(in the rows, 128 means zero)
Where one turn sends some rows of the set: a few examples, then the rows asked
lofoz: [129 146 143 129  99 118 132 169 108  85 153 131 138 121 103]
nikas: [154 127 113 135  86 125 134 164 139 104 100 175 138 111 128]
soz: [167 154 103 121 126 102 140 158 163 108 173 133 125 106 111]
bupa: [125 147 122 139  99 116 129 173 102 100 155 159 130  95 108]
fom: [168 156  87 138 110 110 147 159 160 128 143 140 111  95 110]
kef: [156 127 130 132  79 126 137 151 132  91 108 175 123 116 118]
Todo: [137 151 113 127 146 119 177 131 129 144 132 160 127 124 118]
zozo: [158 130 125 133  79 128 131 145 141  94 101 167 129 116 125]
tov: [126 116 138 128  83 117 134 157 110  80 147 157 135 111 110]
Rurit: [154 128 104 120  81 128 140 160 179 102 119 126 122 111 119]
sigaf: [128 152 130 126 129 128 176 132 110 132 117 157 127 129 111]
Dotu: [124 141 103 137 108 110 129 170 135 109 181 128 124  95 109]
Muta: [129 126 126 118  81 125 124 167 125  80 130 166 142 102 119]
tevob: [159 144 128 117  98 113 129 154 117  80 121 174 147 115 112]
Vubus: [158 140  94 119  88 125 131 158 181 103 128 138 116 103 119]
banu: [131 122 144 124  84 121 133 155 116  79 138 162 142 108 120]
zef: [132 135 123 152 110 106 138 161 105 110 173 155 122 104 107]
dulu: [134 140 119 132 131 130 171 132 136 141 106 156 128 138 125]
koz: [158 122 121 125  97 125 124 162 166  93 114 152 144 134 134]
Buso: [135 138 113 141 114 105 139 155 142 113 188 124 120 100 112]
bofik: [152 138 112 130  80 133 126 163 150  99 102 164 125 111 125]
Sopot: [125 147 111 124 155 130 172 131 137 137 135 158 132 124 117]
Vila: [ 99 124 111 108 134 129 162 122 135 111 142 126 147 128 105]
refe: [127 156 114 127 142 125 171 142 120 133 115 151 124 133  95]
Mul: [107 114 108  98 133 121 163 140 156 109 139 125 146 136 105]
Buk: [153 152  87 143 112 113 132 165 162 126 156 139 111  97 117]
Nusin: [167 131 110 121  88 124 138 143 184 102 124 140 117 112 126]
Guf: [120 135 103  95 132 129 169 114 155 110 132 127 136 122 101]
tive: [138 149 106 122 149 120 170 140 134 133 113 168 130 130 106]
zupe: [143 133 102 137 111 102 142 153 149 112 185 127 112 101 105]
muv: [133 128 131 108  82 119 142 166 118  77 138 159 144  96 110]
supem: [171 156 103 136 100 120 131 150 166 110 121 120 117 127 108]
Vuz: [120 115 116  86 118 119 168 118 144  99 131 144 152 124 115]
Siles: [136 139 109 154 127 100 122 166 124 115 171 138 142 120 116]
fama: [165 118 108 121  83 123 137 145 178  96 121 149 118 117 122]
nebe: [115 126 114  86 123 125 169 135 152  99 127 126 138 132  96]
lut: [113 119 113  85 134 117 167 137 147  99 141 143 149 126 102]
nik: [129 141 128 148 105 107 134 155  98 104 166 153 131 101 109]
nuran: [165 147  93 148 112 110 138 144 168 128 153 134 110 105 118]
sizi: [113 120 111  94 131 130 162 117 144 101 125 150 153 125 113]
mireg: [125 142 119 125 138 143 169 130 143 133 106 151 129 136 118]
gulez: [123 126 108  92 118 120 171 117 156 110 137 118 137 126 106]
Bigu: [104 114 114 103 124 116 164 124 138 111 150 124 150 129 112]
zused: [168 140  96 148 105 115 142 149 170 126 144 137 101 112 115]
gigo: [124 145 120 153 101 113 138 172  99 114 152 143 130 102 104]
tak: [120 152 128 117 139 138 174 131 117 123 120 159 131 125 107]
rav: [130 127  99 134 114 104 139 170 148 115 183 129 134  95 116]
Nus: [124 140 114 133 141 127 164 145 126 135 105 160 135 141 109]

Vila turns into tak
Muta turns into bofik
Where do these go?
muv turns into nikas
nebe turns into tive
zef turns into tov
gulez turns into Todo
Buso turns into nik
supem turns into soz

Where one turn sends some rows of the set: a few examples, then the rows asked
foli: [123  98  87 151 144 106 144  69 146 147 137 116 160 127 148 106 129 138
 128]
Peb: [142 148 104 176 155 131 119  87 151 105 125 124 124  89 123  93 123 125
 131]
Les: [138 135 124 164 131 120 144  60 106 139 123 125 158 156 124  65 136 105
 129]
Luri: [120 160 115 177 164 103 134  77 148 170 123 116 154 138 127  84 109 120
 130]
vaf: [116 128 155 140 155 128 127  98 164 126 100 102 149 137 138  76 116 146
 102]
Zilof: [141 133 122 159 106 136 144  90 116 141 111 111 162 115  84  78  89 126
 115]
mina: [119 136  92 165 111 141 149  77 140 132 102 137 132 126 108  82 106 137
  82]
nuv: [142 150 118 116 122 114 121  54 122 132 138 141 140  90 135  75 120 133
 120]
datop: [105 145  81 147 151 104 120  99 135 152  96 122 133 134 123  80 141 121
 128]
Rekim: [113 115 146 157 139 107 125 109 118 148 147 100 162 130 131 105 138 112
 119]
venan: [106 126 119 148 145 126 111  99 126 131  98 159 142 136 116  95 156 111
 132]
Noka: [123 122 116 133 153 134 147 124 143 133 129 118 158 105  97 106 106 161
 119]
Sar: [117 129 113 135 144 158 121  78 143 142 148 141 146 123 126  54 144 108
 139]
gur: [125 135 116 127 162 127 108 110 157 142 138 131 178  99 132  81 128 126
 125]
fizub: [135 143 146 139 136 121 126  60 121 156 105 150 147  93 128  75 135 104
 140]
Vamu: [101 127 114 129 131 136 127  98 146 106 109  99 145 141 103  77 101 139
 100]
Tibo: [114 116 119 133 107 133 109 107 149 134  97 123 156 111 108 123 114 146
 136]
Tigot: [102 121 152 138 133 144 135  61 140 149 109 128 169 134 136  84 139 165
 125]
fad: [126 128 118 176 148 122 144  89 153 113 141 120 140 121  75  94 131 109
 111]
vurep: [149 122 107 134 111 103 116  79 139 116 128 101 130 115 143  82 107 108
 133]
posa: [113 158 132 138 138 114 164  72 150 140  81 121 148 114 127 107 132 157
 129]
Rofud: [144 123 143 131 137 161 155  79 110 147 114 126 155 114 104 111  92 124
 119]
Zoni: [105 142 133 181 137 132 115  77 145 154 138 148 145  98  87 107 124 121
 119]
vip: [135 139 149 158 137 140 160  67 133 119 118 114 172 156 128 102 109 144
 130]
limi: [119 145 121 131 147 128 169  83 136 130 116 121 125 114 122 131 116 136
 158]
levo: [137 134 148 145 145 146 125 120 126 150 126 135 130 108 113  81 147 114
 148]
Pugiv: [135 146 131 162 100 134 141 104 165 137 123 141 143 116 153  80 126 153
 122]
pafu: [158 135 134 146 109 148 119  85 138 126 138 124 119 138 134  78 150 146
 106]
buve: [143 116  94 163 135 118 126  48 144 132 114 143 157 122 105 105 108 161
 131]
noto: [133 127 119 116 144 136 135  76 132 124 136 118 146 109  97 144 129 134
 110]
fofeb: [127 143 113 142 124 121 111  76 143 160 110 119  87 110 122 109 118 119
 128]
zul: [128 138  97 142 146 145 121  66 146 183 124  97 149 142 123  91 123 109
 102]
tes: [113 125 140 158 105 130 150  76 151 131  92 103 111 103 112  97 107 137
 111]
bop: [134 141 144 153 141 103 143  51 118 126 110 120 120 127 113  97 105 147
  91]
kup: [140 138 114 171 160 111 122  63 111 161 119 142 126 123 133  90 129 110
  97]
buri: [112 127 152 144 133 130 146  83 149 168 149 137 142 127  98  84 128 139
  84]
gud: [118 136 118 141 152 169 177  85 148 139 132 116 167 129 122  77 129 129
 120]
gufon: [113 127 115 151 118 160 132  90 133 113 124 106 139 117 149 119 155 133
 114]
Paku: [150 129 125 154 111 123 142  74 161 174 132 133 130 142 122  69 110 139
 146]
sofid: [132 101 133 155 144 124 126  67 119 159 139  96 141 125 134 119 112 152
 142]
ziz: [132 142 101 127 109 100  91  83 147 155 125 119 147 120 128 109 142 122
 130]
Dubuk: [144 144 114 114 141 143 103  81 132 144 146 110 145 141 131  86 106 100
 114]

pafu turns into fad
mina turns into Luri
Where do these go?
datop turns into posa
buve turns into Paku
tes turns into kup
limi turns into nuv
gur turns into Tibo

